In the rows, 128 means zero.
One turn moves every row onto another: examples first, then more rows asked:
j_190: [114 115 143 134 155 125 123 110 110 155 148 118 164 142 153 131 133 126
 100 124 101 181 132 150 137 102 140]
j_295: [152 160 141  95 154 111 124 103 132 140 137 127 157 121 117 121 155 110
  99 145 146 164 141 136 128 113 122]
j_591: [106 124 138 138 147 131 134 111 116 137 167 124 165 142 129 143 142 116
  97 127 106 180 138 152 151 106 149]
j_116: [115 136 126 135 134  99 124 109 158 115 116 109 140 108 130 140 171 131
 123 127 106 173 127 163 129 127 143]
j_950: [151 149 144 108 127  95 118 129 146 127 114 139 142 111 104 114 154 104
 125 135 116 164 125 154 134 131 130]
j_514: [101 131 157 130 128 119 130 121 121 160 148 131 171 142 135 127 139 130
 123 122  91 178 124 130 148 106 128]
j_797: [110 134 148 141 146 131 130 130 119 164 143 131 158 142 144 128 132 126
 111 119 101 187 129 135 155 107 131]
j_598: [102 116 151 125 132 116 125 102 116 143 160 119 177 139 133 136 144 128
 113 128  94 172 128 146 134 103 139]
j_329: [150 160 142  94 151 111 124 101 133 138 138 127 159 121 114 120 158 111
 100 144 145 163 141 135 128 113 124]
j_362: [109 113 150 127 143 117 120 103 113 152 150 117 171 140 149 130 137 130
 110 127  95 176 127 148 131 101 135]
j_45: [119 140 121 142 143 105 125 114 156 118 113 109 135 111 137 139 165 128
 115 125 112 177 130 166 133 128 146]
j_761: [107 137 143 142 143 133 136 131 123 157 151 133 158 144 134 133 136 119
 108 121 103 188 133 135 162 108 136]
j_169: [153 148 145 109 131  93 114 129 144 132 108 139 141 110 111 110 151 106
 126 134 114 165 124 156 130 132 126]
j_86: [114 120 137 140 155 132 129 115 114 147 156 122 161 143 144 138 134 119
  92 127 107 184 136 154 146 105 145]
j_961: [121 137 122 141 145 104 122 113 155 122 109 109 134 109 142 136 163 130
 115 125 111 178 129 165 130 128 144]
j_33: [153 159 141  95 154 110 122 102 130 142 134 128 158 121 119 118 155 111
 100 144 146 163 140 135 127 112 121]
j_788: [152 152 140 112 129  98 121 130 147 124 119 140 139 111 100 117 155 100
 122 136 119 165 129 155 138 133 133]
j_745: [151 158 143  92 151 108 122 101 131 140 137 127 159 121 117 119 157 113
 102 144 143 161 139 135 124 111 121]
j_675: [116 134 128 135 136  98 122 108 156 121 111 107 140 109 139 136 168 132
 124 125 107 172 126 162 126 125 140]
j_251: [106 131 153 134 139 124 127 127 119 165 141 131 164 142 144 123 133 129
 119 120  95 182 125 133 148 106 127]
j_555: [150 158 142  93 153 109 122 102 131 142 135 127 159 122 120 118 154 112
 100 144 145 163 138 136 125 111 119]
j_200: [157 148 143 111 137  97 114 132 143 135 106 140 138 110 116 109 148 105
 121 134 118 167 125 155 133 131 127]
j_7: [101 121 145 129 134 122 133 105 117 135 169 122 173 142 124 142 148 121
 107 128 100 173 133 149 143 104 145]
j_977: [115 138 122 139 137 103 127 111 158 115 116 110 137 110 131 141 169 128
 119 126 110 175 131 165 134 127 146]
j_876: [119 134 125 137 141  99 120 110 155 123 106 107 138 109 143 135 165 133
 120 124 108 175 126 163 126 126 141]
j_772: [156 151 137 115 137 102 120 135 146 128 115 142 135 112 105 116 151  99
 117 135 121 170 129 157 140 132 134]
j_401: [158 151 139 115 140 100 117 135 144 133 110 140 135 111 113 113 147 102
 118 135 120 171 127 157 138 133 131]
j_569: [101 139 149 139 132 131 139 129 125 150 157 134 164 143 123 135 141 119
 114 122 100 182 132 134 160 110 137]
j_725: [ 98 136 154 131 125 124 136 123 124 153 156 133 170 143 125 132 143 126
 121 122  95 178 127 132 154 107 132]
j_766: [150 160 143  93 151 108 122 101 132 138 138 126 160 121 116 119 158 112
 101 145 145 162 139 135 127 111 122]

j_788 moves to j_772
j_675 moves to j_116
j_598 moves to j_7
Now find these:
j_725 moves to j_569

